In the rows, 128 means zero.
The same turns and mirrors carry the whole set onto itself and the rows of a family onto each other. Which other rows belong to the same family as each row named below? List them in the order they appear above.
These 30 rows form 5 families of 6 rows each.
J_525: [117 137 132 138 132 144 149  95]
J_370: [114 132 128 137 130 152 149 105]
J_219: [103 142 152 120 122 145 119  89]
J_284: [100 145 149 124 120 155 118  97]
J_246: [ 99 115 124 121 135 139 122 125]
J_994: [ 85 135 123 145 128 139 110 114]
J_500: [ 87 141 130 140 123 135 105 113]
J_460: [103 144 151 118 117 144 128  90]
J_307: [ 84 147 131 139 119 134 112 114]
J_61: [104 143 112 138 128 119 122  84]
J_282: [102 138 154 117 116 142 122  93]
J_902: [105 116 125 109 130 121 121  86]
J_356: [ 81 143 127 138 126 139 109 112]
J_145: [117 132 133 136 135 157 144 103]
J_868: [106 119 126 113 129 122 114  82]
J_894: [118 132 126 132 139 155 144 103]
J_552: [104 125 129 101 131 129 114  89]
J_541: [105 134 111 150 129 127 124  87]
J_373: [ 98 116 121 123 145 142 125 121]
J_221: [107 122 126 107 125 123 119  86]
J_815: [ 98 144 149 116 116 148 123  93]
J_645: [ 84 148 125 138 123 134 109 110]
J_293: [103 110 123 123 142 137 132 118]
J_895: [ 99 117 121 116 141 141 121 121]
J_152: [105 122 125 107 134 125 120  82]
J_937: [108 138 111 147 132 131 125  81]
J_41: [ 95 121 117 120 140 139 125 125]
J_555: [110 136 112 145 129 122 125  84]
J_729: [104 138 107 144 131 125 129  85]
J_691: [119 132 131 139 138 150 144 102]

The rest of the family of J_246: J_370, J_219, J_500, J_152, J_729
The rest of the family of J_552: J_525, J_284, J_994, J_61, J_293
The rest of the family of J_145: J_460, J_902, J_541, J_645, J_895

The same turns and mirrors carry the whole set onto itself and the rows of a family onto each other. Which other rows belong to the same family as each row named below? List them in the order they appear above.
These 40 rows form 5 families of 8 rows each.
J_799: [118 132 124 111 118 135 135 118 127 126 141]
J_796: [127 116 127 139 138 128 143 109 147 105 153]
J_13: [103  99 155 115 145 132 128 124 135 128 156]
J_598: [132 119 149 104 138 112 121 149 126 135 142]
J_899: [147 134 123 124 130 117 135 133 141 112 133]
J_100: [150 131 127 130 132 118 129 142 142 121 134]
J_862: [124 130 142 124 137 108 157 125 128 106 155]
J_686: [106  92 155 121 137 139 135 121 134 120 154]
J_51: [ 98 102 146 115 141 129 131 117 130 123 159]
J_323: [117 114 129 135 136 137 141 108 150 105 148]
J_357: [144  96 149 139 148 112 131 138 137 117 138]
J_607: [124 111 150 112 138 116 133 149 111 132 132]
J_845: [105  87 152 123 143 125 131 121 124 115 147]
J_900: [135  95 133 122 129 141 121 136 150 132 130]
J_757: [129 113 137 123 141 109 157 122 115 107 148]
J_262: [125 108 128 118 129 143 116 134 152 134 131]
J_128: [127  97 141 128 125 144 115 137 136 130 127]
J_65: [103  95 153 119 143 124 135 126 138 119 162]
J_621: [147 126 127 120 128 111 138 139 133 115 124]
J_352: [119 123 151 119 137 109 151 124 116 104 149]
J_580: [151 123 126 127 124 127 142 138 127 121 128]
J_163: [132  99 128 139 129 137 139 111 139 104 143]
J_944: [130 101 150 134 156 111 125 141 146 117 153]
J_983: [129 106 158 106 133 113 122 144 121 134 139]
J_782: [125 125 150 121 146 105 147 124 125 106 158]
J_244: [121 117 146 106 135 119 117 150 125 139 140]
J_781: [122  99 137 118 126 134 112 137 151 135 135]
J_880: [111 115 130 111 118 140 141 121 114 119 137]
J_797: [138 102 146 134 151 119 124 142 153 111 150]
J_499: [124 112 125 135 132 137 150 116 146 101 139]
J_997: [109 123 133 109 115 136 140 114 130 129 145]
J_518: [112 131 132 104 123 130 139 116 123 128 139]
J_148: [120 120 153 104 130 111 127 147 121 132 145]
J_311: [114 122 136 109 118 137 141 119 124 133 129]
J_38: [143 134 127 123 119 118 133 136 141 123 128]
J_127: [139  96 147 132 147 113 132 141 143 102 150]
J_830: [125 109 127 139 132 132 141 114 158 109 145]
J_650: [137 106 147 133 147 106 129 148 150 112 146]
J_502: [122 103 131 128 130 142 112 129 153 129 137]
J_345: [125 130 142 117 143 105 148 130 119 114 157]

The rest of the family of J_781: J_862, J_65, J_997, J_148, J_38, J_830, J_650
The rest of the family of J_797: J_13, J_598, J_899, J_323, J_262, J_782, J_518
The rest of the family of J_128: J_357, J_607, J_845, J_757, J_580, J_163, J_880
The rest of the family of J_621: J_686, J_900, J_352, J_983, J_499, J_311, J_127

The same turns and mirrors carry the whole set onto itself and the rows of a family onto each other. Which other rows belong to the same family as each row named below? List them in the order they appear above.
These 40 rows form 5 families of 8 rows each.
J_161: [130 127 121 124  92 123 128 135]
J_272: [111 111 119 125 114 117 156 122]
J_175: [102 121 114 125 117 118 146 120]
J_769: [110 121 120 135 112 133 150 120]
J_750: [122 127 109 129 130 107 154 147]
J_540: [124 139 108 121 116 117 124 151]
J_575: [103 112 124 129 117 129 147 122]
J_241: [148 133 131 116 125 117 132 155]
J_882: [130 137 105 119 124 120 130 154]
J_744: [134 129 139 127 107 141 123 136]
J_667: [116 120 117 123 137 100 152 138]
J_637: [117 121 119 119 101 128 116 136]
J_758: [128 116 148 123 113 138 123 133]
J_23: [122 121 141 135 123 141 149 119]
J_721: [109 123 113 122 141 113 150 138]
J_368: [112 128 114 130  99 127 129 134]
J_125: [137 124 145 120 116 146 131 131]
J_45: [124 125 111 129 133 109 160 135]
J_601: [122 123 134 122 152 120 148 136]
J_151: [140 133 134 122 145 117 152 137]
J_993: [143 128 134 109 132 112 126 151]
J_508: [118 123 106 115 127 105 152 140]
J_732: [133 129 136 128 142 115 159 137]
J_990: [123 129 118 122  96 136 127 135]
J_459: [125 116 149 130 129 122 147 117]
J_951: [124 111 149 128 134 134 144 128]
J_374: [130 120 135 117 147 111 152 136]
J_412: [143 126 141 123 102 132 127 135]
J_187: [115 116 144 128 128 135 144 116]
J_30: [136 138 111 117 116 108 131 151]
J_925: [113 122 119 117  99 127 125 126]
J_435: [129 128 114 111 121 104 128 154]
J_286: [140 141 131 116 133 127 130 155]
J_297: [137 124 144 124 145 112 143 138]
J_168: [128 124 143 114 111 137 119 135]
J_27: [143 133 133 113 128 133 127 153]
J_200: [126 130 107 121 107 113 135 155]
J_49: [150 137 139 116 128 124 129 142]
J_324: [123 112 149 125 119 126 148 118]
J_377: [112 110 124 129 110 118 146 116]

The rest of the family of J_993: J_161, J_769, J_23, J_721, J_601, J_412, J_435
The rest of the family of J_667: J_575, J_241, J_744, J_990, J_374, J_187, J_30
The rest of the family of J_49: J_175, J_368, J_125, J_508, J_951, J_297, J_200
The rest of the family of J_459: J_272, J_750, J_540, J_758, J_151, J_925, J_27

The same turns and mirrors carry the whole set onto itself and the rows of a family onto each other. Which other rows belong to the same family as each row named below? List them in the order they appear above.
These 30 rows form 6 families of 5 rows each.
J_277: [126 161 111 113 156 119 111 130 126  93 115]
J_269: [121 121 106 128 134 140 127 117 147  95 109]
J_881: [162 159 134 122 138 131 116 115 122 108 102]
J_896: [144 136 133 149 143 129 104 103 121 115  95]
J_958: [121 125 122 151 122 128 119 118 139 113 114]
J_535: [141 169 118 127 142 135 116 114 139  83 108]
J_142: [112 130 113 119 142 126 130 135 125 105 126]
J_656: [136 171 125 122 130 122 111 107 135 107  97]
J_768: [125 112 126 137 132 131 123 121 128 122 115]
J_877: [136 124 121 146 130 144 121 101 141 102  97]
J_671: [133 112 120 139 135 137 135 127 123 108 116]
J_391: [124 166 119 110 148 122 125 128 118  96 118]
J_545: [103 137 107 134 131 125 130 124 132  99 117]
J_952: [124 109 119 140 142 130 116 115 128 116 104]
J_617: [155 139 132 149 143 131 112 107 123 122 109]
J_569: [118 127 101 118 152 129 135 125 123 108 119]
J_849: [148 154 128 145 135 140 114  99 136  94  97]
J_344: [156 168 126 124 150 126 110 113 125 112 109]
J_487: [113 166 109 116 136 121 125 117 128  95 107]
J_749: [146 169 136 124 142 126 113 109 116 109 103]
J_684: [131 113 117 146 144 134 127 114 123 119 115]
J_143: [146 136 141 140 132 132 112 105 122 125 101]
J_957: [124 133 108 115 144 132 140 133 118  95 118]
J_91: [142 162 117 104 146 128 129 125 118  94 108]
J_979: [141 147 133 143 122 127 106 107 141 118 101]
J_11: [124 149 104 116 141 135 124 125 146  83 115]
J_813: [158 128 136 143 131 137 119 116 125 116 106]
J_174: [113 124 104 117 150 124 119 131 131 103 116]
J_883: [133 160 107 105 156 124 123 124 124 103 116]
J_44: [146 168 129 131 151 122 102 112 120 101 103]

The rest of the family of J_535: J_269, J_877, J_849, J_11
The rest of the family of J_958: J_656, J_545, J_487, J_979
The rest of the family of J_671: J_881, J_957, J_91, J_813

